128 stands for zero in the data rows.
Some points, each followed by its number:
[150 149 174 170 133  90  46 137  96  94 141 161 119 102 161 121  51  97
 103  96 106  92 100 147 179 138  89 119 155  73 117 124 131 104  97  69
  82 185 147  98 155 137 140 113 108 127  90 140 107 139  96 115 113  94
 174 142 173 137 106 109 145 128 121 125] 0
[ 99  55 162 120  97  74 137 122 142 163 137  89 154 136  77 114 196 124
  74  98 119  86 111 137 166 117 141 108 102 101  93 155 150 156 177 168
 138 139 130 122 133 166 141 116 137 166  88 132 111 136 120 158  61 115
  97 127 194  86 142 102 109 105 100 140] 1
[109  49  82  80 124 126  98 160 105 121  96 173 135 109 136 150 158 127
 137 124 126 173 187  86 170 162 114 112 178 105  53 125 107 101 113  26
 196 151  37 131 184 178 103 151 133 131  58 134 128 114 121 176 100 126
  81 133 146  94 163 102 170 140 186  68] 2
[143 176 117 149 137  99 100  99 128 119  77 120 142 114 107 122  89 129
  77 158 108  91 109 132 113 131 132 148 159 110 138 143 109 163  89 191
 101 131 109 181  71 154 112 117 123 164 142 113 104 185 128  76 128  60
 143 140 152 159  91 151 116 108 133 144] 3
[157 163  57 121  40 166 165 148 142 129 129 121 100 142 190  75 130 133
 129 107  47 133 198 104 120 170 118 125 159 148 141 103 153  91 165   0
 174 131  59  97 166  91 141 162  52  97 123 225 126  80 155 137 193 197
 157  35 107  83 111  28 129 181 111  74] 4
[121 126 143 108 150 138 125 142 142  82 127 123 137 114 101 152 105 174
 127 125 142  95 107 156 115 195 134 131 180 127 141 127 124 114 101  97
 157 149 127 147 112 144 149 111 147 112 129 127  94 152 143 159 127 127
 123 131 124 116 105 122 140 166 144 115] 5
[152 151 155 118 185 150 170 137 159 141 130 111 109 152 115 150 133 150
 105 153 110 109 105 108 132 103 145 116 159 122  83 142 164 111  99 118
 113 103 105 106 156 143 143 130 145 110 162 112 122 117 109 106  92 133
 173 133 117  82 104 133 122 132 102 150] 6
[128 118 155 105 120 153 162 167 142 152 130 118 100 109 151 111 123 136
 149  65 199 114  92  96  99 147 146 100 119 157 141 131 103  59 163  74
 189 179 104 105 168  70 152 128 127 130 101 152 165 106 143 120 128 180
 127 120  61 129 125  71 101 178 132 109] 7
[ 98 102 206 107 130 126 122  95 127 133 172 130 117  74 136 107 110 130
 116 108 190 138  73 148 125 168 114 206  96 170 144  66 113  96 157 179
 153  94 191 127  61 129 172 115 173 145 130  76 140 154 125 142  74  94
 144 155 158 112 148 134 129 124 124 169] 8
[129 171 156 151 171 118 195 106 105  82 126 103 127 152  69 159 111 110
 123 155 148  94 114 146  83  71 139 126 153 132 147 112  83 123 162 172
 128  74 156 133  36  98  89  75 160 142  89  79 108 142 108 137 174  92
  96 135 107 182  82 171 123 130 111 144] 9
[130 119 121 181 109  92  99 181 161 136 128 128 131 162 101  86 127  95
 114 129 162 149 114  95 161 126  73 102  96 101 153 150 142 122 105 143
 134 176 115 127 149  91 139 140 118 108 112 169 130 148 120 119 115 103
  92 153 160 119 144 133 117 104 128 137] 10
[138  64 145  72 146 111  56 147 139  98 103 157 118  59 103 137 129 175
 185  75 162 139  93 118 158 184 138 107 145 125 138  82 131 118  98 105
 171 185 125 155 134 130 137 144 192 128 130  97 113 147 121 161  61 111
 101 126 152 116 158 143 176 155 136 103] 11
[129 127 131 107  85 104 157  65 108 149  83 108 140  78 136 140 161 126
 113 136  25 123 164  90 114  73 178 157 102 129 106  93 188 149 190 132
 126  22 115 110  37 189  62 114 158 157 125  94 130  72 130 161 122 102
 145 121 182  90 147  98 139 134  66 106] 12
[148 133 184  88 211 125 168 114 160 128 125  79 139 170  56 146 138 189
 130 163 166  72  76 123 104 102 186 101 119 118 138 142 144 124 128 113
 159 110  87 128  97  95  95  96 193 113 170 103 102  91 131 156 132  95
 126 112  97 108  78 141  94 181 121 149] 13
[134  87 177 126 192 126 139 157 184 136 190  96 157 106  88 146  94 148
 134  81 212 150 121 151 186 152 105 135 139 166 102 128 136  66 110 158
 165 122 182 108 158 126 158 128 170 157 119  81 146 144 114 183  63  97
  99 223 129  69 143 120  92 120 128 173] 14
[146 170 127 181 115 106 126 122 134 131 153 107 168 150 103 128 100 127
  63 132  32  87 166 166 184 123 106 104 148 110 116 187 172 160 148 106
  98  99 131  93 132 140 131 124  87 134 143 204  93 130 105 108 146  85
 143  79 205  91 102 109 119 111  72 120] 15
[ 84 131 168 139 194 109 195 118 144 157 136  79 131 187 108 159 154 123
  87 152 152  80  72 129  92  84 123 121  90 103 129 211  76 139 149 209
  93 110 158 108  76 133 107 101 134 145 117 116 150 155 123  86 129  74
 115 178 119 144 124 164  78  90 136 167] 16
[127 111 111 136 133 128 123 129 166 145 118 141 119 110 140 132 123 111
 133 105 113 138 122  90 108 132 111 140 134 157 122  97  96  84  76 126
 130 146 133 122 128 121 137  99 142 151 130  99 160 113 101 109 122 140
 139 140  97 135 105 105 144 113 123 109] 17
[170 103 181  73 224  93  98 138 187  77 126 115 132 145 114 166 119 146
 119 139 141 144  93 102 131 149 116  92 158  98 106 163 116  58  65  81
 119 175 166 121 113 160 119 106 165 110 135 121 129 141  96 134  85  97
 144 136 122 128 118 131 113 149 120 129] 18
[113  68 149 155 167  99  51 176 112  78 109 167 148  94 136 105 103 131
 101 119  57 153 223 194 195 136 104 100 106 125  90 128 125 151  74  92
 103 171 132 129 186 184  96 102 187  99  87  74  74 133 118 179  81 140
 109 171 163 104 151 129 173  84 177 136] 19
[161 214 128  91 134 153 102  86 121 129  79 154  78  86 193 147 112 158
 153 155  84  93  78  97  51 153 175 121 141 128 137 135 117 147 123  42
 103 145  80 115 118  72 123 135 135  92 171 187 106  98 145  67 151 142
 198  47  40 133  90 130 151 171 119 106] 20
[130  83 144  73 162 134  90 131 108 111  89 122 123 121  75 154 145 186
 150 123 125  85 135 175 131 162 180  87 153 123 128 108 143 134 143 102
 132 125  94 171 115 145 115  98 180 151 162 110  95 128 163 159 133 117
  96  99 145 154 136 123 159 154 135 119] 21
[135 127  95 182 126 123  82 128  76 106 131 193 165  91 145 134 100 123
 149 152 124 200 209 153 159 120  81 168 159 149 123  64  86 153  76 202
  87 137 171 160 152 137 118 130 125 125  88  69 109 167 134 183 131 145
  95 150 137 183 144 154 174  67 229 132] 22
[ 74  93 168 137 150 120 128 146 116 178 156 110 171 163  87 152 177 105
 101 157 189 133 103 140 155  88 129 108  64 129 106 175 104 161 144 255
 162  99 173 147 149 174 133 144 148 144  84  88 130 158 136 149  59 131
  60 180 166 127 160 178 133  83 203 167] 23
[113 129  75  84  74 164 103 161 134 140  45 146  99 195 123  82 222 212
  76 100 141  40 114 151 111 201 148  51 103  58 168 204 147 202 173  78
 160 189  12 181 147 119 144 186  25 115 157 217 111 134 173 113 166 144
  91  34 144 148 123  95 107 199 147  69] 24
[170 183 130 219 142 115 169 111 156 172 121  91 178 151  80 149  84  93
  78 186  35 138 152 124 157  45 105 157 123 138 121 103 160 169 108 255
  79  89 143 122  66  71  98 129 136 140 135 141 125 146  90 115 140  79
 145 129 187 136  80 168 120  70  32 173] 25
New points follow, each followed by the numbers of its two nearest points above, nearest first.
[129 131  78 158  88 154 149 173 125 142 171 139 132 123 170 157 114  64
 128 141 105 182 136  73 121  69  56 185 194 160  83 111 125  80  87 152
 111 112 143 111 152 126 146 145 129 128 112  70 185 145  80 108 133 141
 146 171 117 115 114 136 128 156 125 142] 17 6
[139 111 124 137 135 161 161 129 165 195 142 118 130 146 116 121 148 171
 141 124 186  77 121 110 139 151 180  93 123 148 141 171 122 135 169  95
 171 139  54 108 184  85 114 103  90 148 136 160 120  69 133 143 132 162
 115 121  76 116 132  77 107 114 143 112] 7 6
[178 171 190 188 214 107  77 103 116 153  72 117 171 114  65 112  85 138
  86 181  86  80 158 180 142 104 143 133 143 115 126 121 137 130  81 123
 102 110 108 124 133 147  83 103 189 137 165  80  58 134  96 185 108  79
 146  94 117 140  96 161 168  92 152 145] 3 6
[146 167 102  87 132 134 176  94 122  82  84 121 111 110 164 175 147 145
 163 121  89 100 109  92  35  90 131 149 161  91 123 145 119 165 159  68
 122  86  92  99  93 158  59 142 118  84 139 137 114  95 147  71 167 138
 162  79  36 128 106 138 124 187 131 106] 20 6
[112 173 128 104  59 143 104  85 103  90 147 173  95 145 188  98 133  96
 138 127 130 158  96 101  85 176 149 151 128 102 133  97 135 131 147 115
  91  85 152 121 126 115 169 142  69 115 153 195 148 123 126 105 138 162
 164 134 170 167 143 168 128 169 105 102] 17 5
[156 143 120 116 138 144 120 157 148  78 144 129 136 134 119 140  91 122
 161 113 138 138 116  95 106 145 109 115 161 151 155  93 145 105 120 142
 109 134 140 131 102 113 125  92 110 150 142 131 167 112  96  91 178 120
 110 131 142 150 116 106 107 164  95 125] 17 5
[154 198  46 143  74 142  97 148 107  85  97 135 119 119 139  80 120 130
 149 131 101 144 154 140  90 156 108  93 155 114 183  97 129 167 125 194
  99 106 136 188  65  72  96 140  71 151 160 135 140 151 128 100 204 130
  93  78 115 197 100 139 152 138 124  92] 3 17
[100  92 114 148 119 102  96 153 136 144 136 116 143 132 104 133 136 121
 135 167 161 173 164 138 174  96  91 123  97 125 101 122  88 127 113 161
 155 140 130 164 172 115 132 139 189 114  87 100 119 137 130 180  86 121
  76 170 130 134 129 149 140 123 138 145] 10 23
[ 87  80 169  22 182 103 148 108 159 128  71  43 140 134  47 201 195 146
 155 201 132 122  74  73 136  89 159  74 149 124  99 120 161 108 112 178
 130  67 124 170  44 198  96 156 255 121 151  63 165 128 113 154  44  58
  92 185 201  78 157 188 143 158 110 153] 13 21
[106 146 127 175 107 138 104 136  79 173 124 170 105 123 147 120 151  90
  74 122 109  74 114 128 113 128 127 169 119  81 110 117 124 152 107 181
 109 130  84 143 147 199 151 153  86 135 124 110 128 174 112 109  88 120
 183 145 158 149 122 150 165 113 165 150] 3 17
[138 145 129 146 147 143 170 132 174  94 162  60 135 222 100 101 105 151
 129 108 175  72  95 147  70 137 102 112 117 104 187 186 131 174 127 185
  73 140 162 139  83 101 123 123  81 139 167 181 144 128 125  40 204 133
 136  99  97 148 106 145  96 139  98 179] 16 3
[111  67 191 167 166  75 111 198 171 105 178  95 173 143  86  87  71 132
 123 105 203 154 155 153 191 140  68 128 100 146 118 141 119  60 111 115
 161 126 212  83 176 192 133  71 190 161  63  19 117 155  97 195  73  71
  98 255 127  91 155 134  65 105 132 185] 14 8
[120 157 135 144 106 102 119 161 162 172 192 171  93 170 192  97 130  85
  68 100 144 140  84 117 142 168  97 136  91  85 103 216 125 139 121  59
 147 217  83  89 246 134 217 186  44  94 116 231 152 178 131  89 105 126
 193 146 142  84 117 116  59 142 125 144] 10 0
[104 109  68  97  62 178 161 153 169 197 142  82 124 140 159 136 158 151
 155 109 155 130 160 115 114 120  85 106 112 153 143 181 114 105 148 116
 154 197  80 113 132  67 126 186  97 104 136 150 174  83 115 137 155 195
 104  83  73 148 139  56 146 130 136 112] 7 17
[101  99  91  92 115 184 152 134 146 176 108 139 112 155 113 140 158 138
 143 139 186 138 149  87 106 180 156  89 132 159 133 149 100 108 157  87
 180 146  46 124 140  99 139 121 107 108 120 180 161  95 126 148 134 203
  65  55  76 149 141  91 147 158 177  83] 7 17
[128 123  72 122  62 135 142 166 150 111 147 126 127 126 159 143 135 125
 148  79  68 172 144  84 141 114  95 115 154 133 123 140 162 135 149  84
 148 131 127 107 150 147 103 147 102 114 118 130 192  94 129  95 136 162
  97 153 148  92 123  72 126 162  94  99] 17 10
[123 114 136 113 126 117 151 130 124 132 127 127 126 127 129  99 155 146
  84  95 106  65 117 164 140 130 157 119  80  94 118 153 160 122 176  99
 129 129 127  96 158 154 147 100  98 146 130 130 113 129 151 146 121 139
 140 118 140 101 140 115  83 125 117 124] 1 6
[125 151 135 169 118 159  89 137 144 182 137 141 124 132 119  89 140 114
 141 125 183 166  98 115 125 176 127  86  77 122 180 132 143 171  94 219
 138 173 134 149 160  75 174 169 110  95 163 171 153 150 125 136  91 160
  72 138 129 165 122 174 142 118 153 121] 10 17
[146 163 115 161 122  87 119  95  92 113 100 124 115 138 149 111 132 121
  90 135  80  90 128 174 101 100 136 132  85  84 116 194 117 195 178 129
  91 123 125 102 142 126 114 105  85 105 105 184  88 116 135  94 157 131
 168  72  80 158  91 124 118  91 111 126] 15 3
[113 175 117 139  91 150 169  62  48 137 132 164  94 124 202  91 137  92
 112 112  90 109 138 160  83 111 188 156  59 132 129  90 133 158 201  80
  82  87 120  70 151  99 161  95  97 122 130 170  82  89 133 132 170 191
 202  63  69 170 120 139 115 109 109 103] 20 17
[120  83 103 171  84 139 168 130 118 103 130 109 145 159 120 106 133 139
 111  67 143  82 136 136 120 130 115 132 103  90 137 141  97 156 208 132
 158 105 148 103 143 167 132  77  48 209  70 132 117 111 159 108 191 126
 122 165 143 154 139  88  65 128 117 127] 1 17
[160 129 194  49 185 139 122 141 222 100 122  90 112 104 132 158 131 167
 173 115 110 127  75 105 105 146 131  79 141 154  99 144 151  63  71  57
  98 188 140 113  93 132 123 140 217  69 162 119 145 122  99 118  79 110
 169 131  97  78 111 142 128 157 107 137] 18 6
[132 111 140  94 153 145 165 193 192  80 197  81 138 165 130 153 147 142
 194  94 181 211 136 140 119 127 117  77  95 177 124 133 179  62 122 122
 130 138 223  96 134  92 143 138 134 138 160 121 189 131 123 160 123 149
  64 147 101 104 158 117  97 128 125 134] 14 17
[122 186  85 133 124 168 154 107 130  95 148 137 127 138 182 165 125 126
 191 159 121 176 138  75  74 109  93 155 168 173 143 133 100  96  66 127
 135 155 153 168 102  57  94 158 125  93 131 122 169 144 131  85 176 130
 126 131  83 151 132 143 149 152 159 122] 17 5
[109  34  75 110  43 137 147 161 126 176 144 108 125 131 103 117 213 115
 128 100 159 158 141  92 153 137 126 107 121 127 104  89 168 111 168 151
 195 116 112 128 153 149 144 125 109 185  92 115 172 116 132 157 125 153
  70 171 162 123 162  77 124 128 127 102] 1 17
[117  70  92 105  78 144 149 160 164 160 114  66 146 136 121 103 178 155
 147  98 182 126 108  91 121 113 133  74  89 118 130 135 155 130 182 147
 162 152 102 114 137  91 120 121 158 141  88 129 127  77 141 148 154 178
  70 103 116 133 125 105 127 142  95 131] 7 10
[183 194 155 125 135 137  97 153 151  65 124 102 116 104 116 136  91 164
 144 130 134 126  62  95  66 173  99 122 181  88 158 113 122 106  74 131
 110 179 147 148  58  65 156 185 117 124 161 144 158 167  96  77 167  98
 167 100 130 162  91 137 140 196  92 136] 5 3
